One vector is turned by the same rotation once a step. Each row is the vector after some number of steps, and that number follows the row.
The counts run from 0 to 574.
6  -21  3  -13  5  0  14  -8  -4  3  -20  -8  -6  2  6  -1  -16  -12  -13  20  7  -5  -23  11  9  -12  25  -13  -12  17  15  3  -3  -7  4  -31  -11  -24  8  -10  4  -61  17  -9  -12  -12  0  -1  -6  -24  -14  4  20  10  21  -29  -15  12  7  16  18  -10 => 517
24  10  -3  -9  19  -20  10  1  -8  -10  -13  -10  -17  -18  19  16  -6  6  4  11  18  7  51  18  -4  -2  23  -13  -6  -4  1  13  10  4  2  -4  17  -1  5  7  1  -19  -8  -34  -36  -19  -31  -10  -9  -13  19  -16  10  1  19  -10  9  -2  -15  4  -3  -16 => 489
9  12  -7  -4  23  -10  9  5  -5  -1  -3  -19  -20  16  21  19  4  -34  1  -3  6  -4  -50  7  -16  14  40  15  5  22  8  0  7  2  -11  -30  0  28  0  2  9  14  -4  3  -6  -9  -20  22  -19  2  20  1  -8  11  30  1  -10  -14  0  -7  3  13 => 404
-16  -5  -20  9  18  -9  9  -12  -4  12  6  34  -14  16  11  -4  12  -8  14  16  -1  -5  -15  6  13  24  18  3  -15  -8  2  13  1  3  8  -34  29  14  -5  11  8  -12  16  -29  9  -16  -17  -10  -34  7  3  38  5  8  27  -1  -2  -6  -12  3  -3  -2 => 384
13  23  27  -2  -3  -23  -15  -16  2  -27  -20  -13  -6  -19  15  1  1  8  6  1  26  -5  21  4  13  20  20  9  -9  -5  13  11  16  13  0  7  5  10  -18  25  30  -4  -30  -22  -8  6  -17  -10  -6  -9  -4  -21  -17  -23  0  -12  -12  17  -20  -4  17  -26 => 163
-2  29  6  -4  14  14  -10  1  0  -1  4  18  -21  -7  24  -21  18  9  27  29  -7  -2  8  17  27  16  -1  -12  -15  6  -12  41  0  12  8  -18  -2  34  3  22  40  2  -7  0  -15  -7  -6  -15  -27  -2  11  27  -3  5  5  10  -4  6  11  -3  10  -10 => 567
13  -13  24  -16  8  24  10  -22  4  12  -14  17  -17  19  -4  -17  -1  -27  14  2  -6  14  -2  -8  10  23  8  19  -4  6  -20  0  1  15  3  -23  -26  34  35  21  19  -19  1  21  -11  -21  10  3  -31  0  -9  6  -12  -17  6  4  2  -4  -14  -16  12  -8 => 243
15  3  13  4  1  -18  -1  -7  -4  12  3  -2  16  3  28  12  -20  -23  -8  20  22  4  3  -21  19  21  35  2  14  -5  0  -29  6  -5  4  -3  6  3  -4  14  17  -9  -13  -15  4  -9  -8  9  13  0  -8  2  -17  -19  7  -32  -13  -3  -47  -2  -6  -26 => 348
-8  -26  -2  -9  -1  -5  12  1  10  25  2  -5  -8  26  8  17  1  -12  -9  8  10  -13  -36  -22  7  27  28  12  17  16  2  -13  -7  -15  9  -19  18  3  -9  9  20  -28  11  -36  8  5  -19  2  -17  -10  -7  10  -1  -10  9  -21  -22  -6  -24  -3  0  -17 => 527
0  23  -5  -24  10  23  9  1  4  4  -7  -22  -19  33  21  20  -13  0  1  5  -30  -12  -16  -10  -8  4  -10  29  18  -2  4  -14  24  -12  -11  -20  -18  22  0  5  24  -5  7  6  -18  -18  -26  -5  1  -16  25  -4  -3  -5  7  17  -2  -8  11  -4  -20  -6 => 414
39  31  34  -19  12  -4  4  12  5  -3  -12  -3  -16  -9  9  -17  -15  -16  29  19  4  12  21  9  14  -15  1  -9  -18  7  -5  2  -14  9  9  -9  2  11  23  21  12  -4  -27  20  -28  -20  -10  -5  -6  2  -5  8  -9  -16  6  -16  10  -12  -9  -2  2  -25 => 41
2  7  15  -22  -19  31  2  -11  23  5  -13  3  3  12  -12  -37  -5  -20  27  7  -11  7  -6  -3  29  10  10  16  -16  14  1  11  -15  -10  -1  -7  -14  22  4  21  46  0  8  -1  4  13  -3  -17  8  12  4  27  -13  -35  -9  14  10  -11  -5  0  -5  -6 => 446
10  -20  14  0  7  3  15  -27  -3  7  -27  3  -10  22  -14  4  -12  -32  -6  3  3  21  -25  0  -7  1  36  10  -8  29  17  -15  17  0  -5  -21  -30  -7  16  -24  -2  -35  17  -3  -19  -16  -2  14  -2  -10  -4  -3  3  -16  20  -11  -15  3  -3  -2  6  -11 => 519
6  41  18  -41  -18  6  14  -14  23  -10  -35  -30  -8  10  10  -10  4  -10  18  -5  -1  -16  6  -4  8  5  3  25  -20  0  10  12  1  -12  -13  -2  -42  18  3  20  16  10  -12  12  1  -12  11  -10  15  1  4  -13  4  -27  -5  2  15  2  1  -5  9  -10 => 156
2  14  11  -24  9  -1  35  -10  5  4  0  -7  4  8  -19  -13  -19  -5  -5  3  5  4  -17  -4  5  3  18  10  14  -20  18  -11  -23  13  -2  -34  -10  0  6  12  9  -14  -6  -2  -19  -16  -5  29  20  9  -5  0  -9  -54  -5  2  1  14  -21  28  -12  -19 => 330
-9  26  -19  -17  12  -5  3  -2  15  -10  -21  -6  -15  -19  11  6  33  14  36  11  -19  -13  -1  -7  -9  -8  -15  -9  -11  -16  14  4  13  -8  1  -26  -14  22  -9  13  28  14  2  -1  -14  -13  -38  -5  19  -2  28  4  16  -8  16  11  14  -10  -5  9  -13  5 => 295
-7  -12  11  -8  -7  1  -17  0  15  -9  -14  13  -11  -29  3  0  17  4  19  19  -3  -8  -24  -18  25  -4  5  -10  -1  -3  14  -2  18  -2  17  -26  -7  11  -31  21  47  -13  -14  -10  5  14  -18  3  4  -28  -11  8  6  -30  -3  -13  -26  10  3  3  6  -19 => 439
-8  0  14  -24  -4  -12  11  0  18  -1  -21  -23  -15  3  9  21  -8  -9  17  -4  6  -1  -13  5  8  22  39  22  -2  28  15  13  -1  -13  -10  -26  -1  9  -39  9  14  2  -14  -20  25  25  2  9  -19  -7  -17  16  8  -24  -2  1  -18  -20  16  -6  5  -8 => 140
-14  14  -24  -8  3  -12  1  -16  15  12  -9  -2  -12  24  26  12  27  11  -3  14  -19  -33  -23  -15  -1  11  -13  -4  -9  -10  13  -4  2  -1  5  -17  4  1  11  12  14  -19  14  -11  -1  -29  -21  -24  -2  -7  23  2  15  27  28  -22  -8  11  -21  10  6  -3 => 93
30  -4  4  -20  10  -2  21  -5  -5  -8  -29  1  -7  -16  -5  -6  -10  -28  4  24  4  17  27  11  10  -12  22  -8  3  4  -10  -19  9  -27  1  -3  -22  10  -1  8  0  4  -17  -26  -24  -28  0  13  17  -4  -11  -6  16  -19  -11  -8  12  -2  1  -17  -22  -30 => 50
-5  5  -1  -5  -13  -25  -5  -26  12  13  -26  15  -13  18  -3  0  21  0  17  13  -3  -7  29  -19  30  23  5  -4  -13  -12  -11  3  6  16  21  0  -1  -6  3  15  -8  -8  -6  -22  -6  -21  1  -18  -17  -7  -14  -16  3  -20  12  -36  -5  24  -32  -3  6  -31 => 361
13  24  -16  -5  -16  19  -10  -6  11  -13  -5  15  1  3  -15  -24  9  -18  32  1  2  4  11  -4  31  -15  -4  4  -21  -27  16  5  28  -6  6  6  2  15  5  3  18  -3  13  -25  -27  -17  -24  -29  12  -5  11  4  -1  -29  23  -6  11  7  -11  -6  -10  -25 => 179
1  58  -5  -5  14  -13  9  6  7  -3  -1  1  8  -2  39  5  5  17  15  32  -3  -17  16  1  14  -1  -9  -6  -24  -29  14  -1  -2  -4  6  -11  7  4  -7  1  14  -5  -4  -12  -11  -24  -16  -19  17  1  19  19  10  -9  11  -8  11  -1  -13  19  -11  -27 => 475
-13  -2  -15  -26  6  6  7  -7  -6  13  -13  -27  -19  5  33  31  -10  16  0  7  -22  -5  5  -20  2  17  17  19  21  -6  0  5  12  -13  -13  -38  -15  -1  -15  2  26  -24  12  -5  -4  4  -23  5  -19  -26  17  0  17  4  13  11  -6  -18  4  20  -2  10 => 411
4  -9  -22  11  12  0  11  -23  7  11  12  35  -7  11  -7  -1  19  -38  20  10  -4  19  3  -10  6  16  21  0  -15  1  -6  -2  24  7  1  -22  2  29  1  -12  -2  8  26  -28  -17  -35  -13  1  -19  8  7  24  9  -17  19  7  -5  -2  -11  -17  -8  -9 => 381
-11  8  9  -2  15  -1  5  -33  -2  -14  -6  25  -4  1  9  -19  7  6  19  8  -6  10  11  27  12  41  23  2  -27  7  7  29  -3  23  -1  -32  -6  18  9  30  31  19  -14  8  11  -1  3  3  -29  11  2  20  -11  -6  0  21  -1  4  -6  2  1  6 => 569
-10  -1  -1  -3  26  -28  19  -5  9  1  -9  -16  -28  -6  20  29  21  -2  2  -2  8  -19  -22  -2  -29  14  24  4  -11  22  9  12  -1  6  -3  -38  4  9  -15  -7  4  -15  0  -15  -7  -12  -27  5  -28  -10  12  4  10  18  24  2  -17  -7  5  -6  17  -6 => 402
15  14  -4  -11  10  -5  19  -9  16  0  8  -28  -13  21  17  14  -3  -34  -5  -7  0  -5  -15  22  -25  3  24  9  -22  32  18  10  7  5  -7  -26  -8  27  6  -15  -1  11  7  -3  -16  -25  -21  -3  -24  1  21  14  7  15  27  8  -14  -6  18  -13  6  1 => 400
8  6  -26  -9  -6  0  5  -3  -8  13  -9  -21  -4  9  33  4  9  -32  -5  14  13  1  -8  -22  19  1  32  4  7  4  -10  15  9  -32  -11  7  -5  2  -1  -9  9  -29  29  -26  -10  -12  -9  -16  -10  -8  21  3  9  20  39  -19  4  -18  -20  -4  10  -6 => 83
6  2  -3  -20  17  -13  26  1  12  -1  -1  -27  -17  0  22  23  18  -17  -3  -3  4  -13  -10  4  -29  8  14  -2  -16  32  11  17  -5  2  -12  -31  -8  27  -6  -12  3  -8  11  -9  -17  -17  -21  -9  -25  -6  22  9  22  19  25  7  -13  -9  14  -5  22  -1 => 401
16  -8  -8  3  33  -20  12  -14  -17  -10  -28  17  -13  -24  9  11  -6  -2  12  14  9  -4  -9  15  -6  -3  19  -10  -8  -19  15  -24  20  -10  8  -31  15  -4  7  18  -1  -16  -19  -21  0  -28  -32  13  4  -3  -6  -11  13  -1  27  -19  11  -6  -17  -5  -21  -3 => 495
22  -5  21  -24  14  -6  11  4  -6  -2  -32  -1  -13  -13  12  -7  -28  3  8  31  1  -1  30  29  21  -3  21  -14  0  10  0  5  -7  -26  8  -12  5  -13  -5  31  9  -17  -31  -20  -2  -1  1  -10  -4  -4  -24  -2  11  9  -4  -22  14  -7  -2  -5  -5  -20 => 47
16  8  -11  -9  5  -10  17  -9  7  -2  -15  -11  -5  4  23  0  19  -48  0  7  30  -11  -29  -8  -4  -4  28  2  -19  13  -1  -3  -5  -23  -11  -2  -12  18  14  -10  -1  -21  23  -15  1  -24  1  -12  1  13  7  6  9  24  31  -24  1  -8  -15  -8  24  -11 => 78
-6  23  7  -15  -5  17  10  -24  16  1  -11  -19  22  16  -11  -23  -13  0  6  3  -13  11  -18  8  1  2  18  0  -11  9  29  12  -10  4  -7  -18  -27  -13  10  -5  35  2  17  13  -25  9  -13  4  25  3  22  13  -15  -34  10  18  6  6  -8  32  -12  13 => 8
23  0  -2  -37  14  5  12  7  8  -24  -7  -17  3  -25  -2  -11  -14  -14  7  14  -4  4  -11  26  -2  -28  16  -28  -12  9  28  7  -5  -11  6  -38  -10  11  2  14  24  1  -10  4  -29  -13  -26  17  16  -11  6  6  12  0  9  -5  5  -6  18  10  -9  1 => 313
13  15  35  -5  12  1  22  -1  18  -7  -27  -12  -11  1  4  8  -7  -22  15  9  -2  9  -21  10  -13  4  24  15  -12  42  10  -3  5  -11  -11  -22  -29  18  -15  -11  17  5  -8  2  1  7  5  16  -3  9  -4  17  -2  -20  -11  20  -9  -20  25  -19  5  -12 => 137
-1  -23  -17  5  19  0  -8  -15  -2  9  -8  19  -8  5  6  11  4  -5  15  22  -31  9  -32  4  7  2  16  -16  3  14  10  -20  30  -2  18  -43  -4  7  -7  15  27  15  -6  9  -6  -1  -20  28  -8  -11  4  8  1  5  19  -13  -22  2  1  -6  -24  13 => 113
4  -9  6  -7  5  10  6  -14  16  1  -2  2  -2  -25  22  -3  18  -34  7  18  15  4  -7  -14  3  14  17  -2  -18  19  -10  6  4  -9  4  -13  -32  42  -5  -12  33  -26  19  -12  6  -10  8  -8  -5  -8  3  26  18  0  2  0  -20  -2  4  -18  27  -19 => 258
-5  -26  -4  -15  1  0  23  -10  16  24  5  -12  1  33  -2  8  1  -30  -12  7  4  -5  -40  -29  -2  28  27  14  22  10  -1  -19  -6  -10  6  -19  4  12  -1  7  16  -7  9  -16  5  -9  -9  16  -9  2  1  8  -6  -18  13  -13  -17  2  -28  -4  -10  -10 => 528
-21  -5  -18  -13  -9  3  6  -8  13  0  3  0  0  4  -17  -14  14  5  14  -8  1  -11  -39  -4  8  20  23  5  -2  -12  31  22  -5  3  3  -35  16  8  -14  21  36  4  9  -21  7  21  -34  4  0  8  7  12  -9  -32  23  3  -5  8  -18  20  -6  6 => 2
-6  14  -25  -6  12  -5  -4  -22  11  -10  2  -5  10  -5  12  16  2  5  24  2  -22  -3  -4  9  -2  15  9  3  -10  -14  31  -15  25  -4  10  -27  3  15  -10  21  22  40  -9  -1  8  -8  -39  4  16  7  19  7  0  -14  18  12  -1  -4  -14  2  -31  22 => 293
